Input: [ 7.12 -3.03 -0.30 -0.55 -2.81]
Output: -2.81, 7.12

Input:
[[-3.27  5.49  0.75  0.04 -0.28 -0.17]
 [-0.84  0.48  3.80 -0.89 -2.27  1.07]]
Output: -0.17, -0.84

Input: [-0.90 -3.74  5.54  1.18 -1.22 -4.61 -1.52]
Output: -1.52, -0.90

Input: [ 7.07 -1.09 -1.78  0.77  0.86 -2.02]
Output: -2.02, 7.07

Input: [-1.91  2.44 -6.30  0.36 -0.40 -2.16]
Output: -2.16, -1.91

Input: [ 6.23 -7.09  4.00  6.73]
Output: 6.73, 6.23

Input:
[[ 1.94 -5.62 -1.94  5.46 -2.46 -0.64]
 [ 2.61 -6.76 -2.61  4.10 -1.45 -0.67]]
Output: -0.64, 2.61

Input: [ 3.36  2.44  0.16  5.66 -1.91]
Output: -1.91, 3.36
---
Input:
[[ 1.08  3.09  3.28 -0.51  0.52  0.18 -5.31  3.17 -2.10]
 [-2.70 -0.22  1.45 -1.27 -1.56  3.68 -1.74 -0.44  0.14]
 [-4.21  1.62 -0.09 -3.06 -2.25  2.37 -0.36  0.23  2.93]
 [ 0.32  2.91 -2.23  0.00  0.98 -3.31 -3.11  2.72  0.97]
 [-0.81  2.72 -1.31 -1.27 -0.17 -1.56 -2.01  2.27  1.53]
 [-0.81  1.99  1.45 -3.82 -1.79  2.37 -0.36  2.27  0.69]]
Output: 1.08

Input:
[[-2.00 -0.65  1.12  0.16 -2.66  0.15 -0.91 -4.22 -0.90  1.34  0.39  1.23
  -0.44 -2.54  5.35]
 [ 1.54  1.22  1.14 -0.18 -3.91  2.22  2.28  2.47 -0.44  1.32  3.80  0.45
   3.71 -1.84 -0.19]
 [ 0.20 -1.33  1.89  0.72  3.09  0.33  0.62 -1.12 -4.46  0.71  2.81 -0.55
   2.68  2.25 -3.57]
 [-2.87 -0.66  2.09 -1.12 -0.61  0.54 -0.49 -3.57 -2.44  2.71 -0.02  0.05
  -0.93 -1.97  4.96]
 [-1.88 -0.78  1.53 -1.41  3.90 -0.05  1.31  0.09  1.10  2.39 -1.15 -5.38
  -0.42 -2.50  1.35]
 [ 4.06 -0.88 -0.41  3.35  1.56 -4.57 -1.24  0.22 -0.12 -1.69 -0.84 -0.79
   0.82 -0.46 -3.45]
 [-1.92  2.75 -2.83  1.56 -1.91 -0.43  0.89  4.03 -1.47  3.44 -0.33 -1.21
  -2.68  2.20  0.67]
 [-0.13  2.79 -1.36  0.14 -2.34 -1.35 -0.80  3.52 -3.31  2.87 -1.60  1.61
  -3.47  1.83  0.98]
 [-3.24 -0.77  2.42 -1.74  0.86  0.42  0.31 -2.64 -2.69  3.40 -0.60 -1.22
  -1.03 -1.76  4.27]
 [ 2.60  0.33  2.16 -5.06  1.19  2.51 -1.34  1.13  2.54 -2.90 -1.17  2.03
  -0.12 -1.32 -0.82]
 [-2.16 -0.63  1.34 -0.08 -2.28  0.26 -0.92 -4.17 -1.27  1.60  0.38  1.04
  -0.54 -2.45  5.34]]
Output: -2.00

Input:
[[ 3.66 -4.01  1.07  0.85  5.06  0.04  1.09 -5.06  3.33  0.49 -2.08 -2.22
  -1.89 -1.65  2.06 -0.38]
 [ 3.66 -3.57 -1.44  0.35  4.67 -0.14  1.00 -5.76  2.30  1.89 -2.85 -3.07
  -1.32 -2.32  2.34  1.01]
 [ 3.66 -0.06  0.70 -1.69  3.77  0.31  0.53  4.78 -1.60  0.25 -0.27  2.88
  -0.43  1.53 -1.88  5.54]
 [ 3.66 -1.48 -3.14  1.87  1.70  0.61 -0.29 -5.55  0.91 -2.18 -2.64 -2.10
   0.28 -0.48  1.82  1.08]
 [ 3.66  0.54  2.54  1.94  3.94  0.07 -1.48  4.26  1.41  1.79  1.36  0.06
  -3.38 -1.79  2.32  0.26]
 [ 3.66 -5.01  1.04 -0.07  3.35 -0.15  4.46 -4.44 -1.66  0.29 -3.73 -0.93
   1.32 -2.14 -2.48  2.45]
 [ 3.66 -1.71  2.03 -1.96  2.35  3.47  1.96  0.85 -4.02  0.51 -0.37  0.13
   0.62 -4.13 -3.25  3.09]
 [ 3.66  3.79 -4.86 -2.26 -0.60  1.82 -4.76  1.55  1.04 -0.50  1.46  0.37
  -0.63  3.20  2.28  3.07]
 [ 3.66 -2.13  2.06 -2.18 -2.96 -0.43  3.37 -2.71 -1.23  2.45 -0.10 -0.89
   1.79 -1.70 -3.02 -3.10]
 [ 3.66 -1.27  0.78 -0.47  4.65  3.61 -0.43 -0.69 -0.37  1.50 -0.04 -1.64
  -2.11 -4.20  0.50  1.93]
 [ 3.66  1.98  1.35 -0.53 -4.60  1.71 -0.12  1.19 -2.56 -2.41  2.06  0.55
   1.82 -2.45 -1.57 -3.51]
 [ 3.66 -4.51  1.58 -0.63  2.88  0.20  3.80 -3.39 -1.10  2.20 -2.65 -0.93
   0.51 -0.79 -2.89  2.43]]
Output: 3.66

Input:
[[-2.77 -5.26  1.82 -0.84  0.95  2.39 -0.28 -0.81 -0.40  1.54 -5.02  1.29]
 [ 0.31  0.07 -1.25  1.97 -1.66 -0.03 -2.51 -1.79 -0.28  0.25 -0.26  0.47]
 [-1.68  1.80 -2.38  0.80 -0.20  1.25  1.06 -2.99 -0.48  0.68  1.67 -5.15]
 [-3.69 -1.63 -0.47  0.06  0.17  0.27 -0.41 -2.01  6.76 -0.84  0.23  2.49]
 [ 3.83 -0.03 -0.92 -6.58  2.30  0.70  2.40 -1.62 -0.30  0.15 -0.04  0.39]
 [-1.05 -0.07  0.08  0.51  4.86  2.91  2.66  4.49 -0.17  0.92  1.18  3.35]
 [ 3.74  5.85 -1.63  0.51  5.15 -2.97 -3.14 -1.22 -0.55  2.03  1.03  1.49]
 [-2.57 -0.61 -0.64 -1.78 -0.54 -1.75 -3.10 -2.32 -0.57  0.92  0.48 -1.06]
 [-0.84  0.76  2.50  1.46 -0.89  0.27 -0.66  0.09 -0.52  0.87  6.03  0.11]
 [ 0.88  1.76 -0.43  0.71  2.74  0.38 -1.58 -1.99 -2.61 -6.28  0.91 -0.53]
 [-0.53 -0.27 -0.18  0.57 -1.31 -1.71 -0.55 -1.56 -0.31  0.59  0.69  1.17]
 [-0.82 -0.24 -1.12  1.26  3.43  0.89  1.91 -0.60 -2.83  0.54  1.27
   0.88]]
Output: -2.77

Input:
[[ 0.12 -2.44  0.18  0.63 -3.51 -2.13  1.29]
 [-1.34  0.55 -0.76 -0.84  2.16  2.41 -0.66]
 [ 0.33  0.17  0.15  1.26  2.12 -1.02 -1.12]
 [-0.38  4.57  3.18 -1.75  6.60 -4.09  1.16]
 [-3.49  2.77  1.71 -1.93  1.63  1.60  0.86]
 [ 2.63 -1.89 -0.38  1.36 -0.68 -0.05 -0.28]]
Output: 0.12

Input:
[[ 3.20  3.11  0.63 -1.68 -0.40 -2.61 -2.28 -0.96 -1.55 -1.08]
 [ 0.08  2.48 -0.25  1.74 -4.61  0.67  0.65  3.67  1.53 -0.28]
 [-3.31 -0.12  1.60 -0.48 -0.47  1.03  0.94  1.86 -3.42 -0.48]
 [ 2.58  3.21 -1.71 -2.63 -1.17 -1.10 -0.90  1.14 -0.24 -1.06]
 [-0.75 -2.19  1.80 -0.44 -0.39  2.10  1.02  1.78 -5.52  2.37]
 [ 0.01  3.61  1.99 -0.29  2.03  2.13 -3.07 -1.76  1.69  1.15]
 [-0.40  0.13 -2.16  0.36 -0.97 -0.66  0.35  2.38  0.80 -1.14]
 [-1.89  0.82 -0.28  2.22 -1.44  0.49  2.67  1.57 -0.45  0.74]
 [-0.73  0.58 -0.93 -0.41 -0.98  2.50 -1.34  0.60  2.61 -0.96]]
Output: 3.20

Input:
[[-0.53  1.96  2.05  0.42  3.08  1.56  0.81 -1.49  3.96  1.94 -0.25  3.78
   2.29 -1.25]
 [ 2.06  0.16  0.93  1.67  0.13 -1.84  1.41 -0.18 -1.83 -1.15 -0.21 -1.93
  -2.74  3.72]
 [ 0.31 -0.34  0.23  1.12 -0.04 -1.16  0.93  0.39 -0.01 -0.49  0.41  0.50
   0.32 -1.22]
 [ 0.28 -1.04  0.86 -2.03 -0.48 -0.27  0.52 -0.68  0.01  1.24 -1.17 -0.12
  -1.10  3.20]
 [ 2.28 -0.28  0.47  0.08 -0.58 -0.79 -0.54 -0.40  1.42 -2.02 -0.12 -1.11
   1.77 -0.50]
 [-2.82 -3.77  1.52 -0.06 -0.89 -2.89 -4.42  1.19  3.74  1.37  1.64  4.43
  -0.47  3.74]
 [-2.40  4.89 -0.06  3.51  5.94  0.15  4.71  2.41  1.61  0.89 -1.62 -0.07
   0.32  0.39]
 [-1.08  1.20  0.91  2.04  2.03 -1.13  0.92 -1.43 -0.79 -0.29 -0.90  0.92
  -1.10  0.91]
 [-1.33 -0.15 -0.59  0.20  1.07 -1.20  0.12 -0.87 -0.61 -0.37  1.48  0.68
   0.47 -1.23]
 [-0.39 -1.69  0.11  1.03  0.75 -4.82  0.87  1.57  1.07 -3.61  3.59 -0.63
  -3.54 -0.01]]
Output: -0.53
---
Q:
[[-2.07  3.40 -1.18  0.34  5.51  2.51  0.48]
 [-1.35  3.89  0.75  1.92  7.16  0.10  3.39]]
A: -2.07, 3.39

Q:
[[ 5.93  0.29  2.67  3.17 -6.24  2.83]
 [ 2.44 -5.74 -1.97  0.88  0.65  3.55]]
A: 5.93, 3.55

Q: [ 2.64 -0.89 -5.62 -3.11 -2.81 -1.19]
A: 2.64, -1.19

Q: [ 4.43 -0.03 -5.28  1.51 -0.82]
A: 4.43, -0.82

Q: [-0.58  1.92 -3.47  3.16 -1.17  6.12]
A: -0.58, 6.12

Q: [-0.02  2.68  1.12 -2.87 -3.07 -5.69 -0.96]
A: -0.02, -0.96

Q: [-3.70 -4.99  0.83 -3.65  6.75]
A: -3.70, 6.75
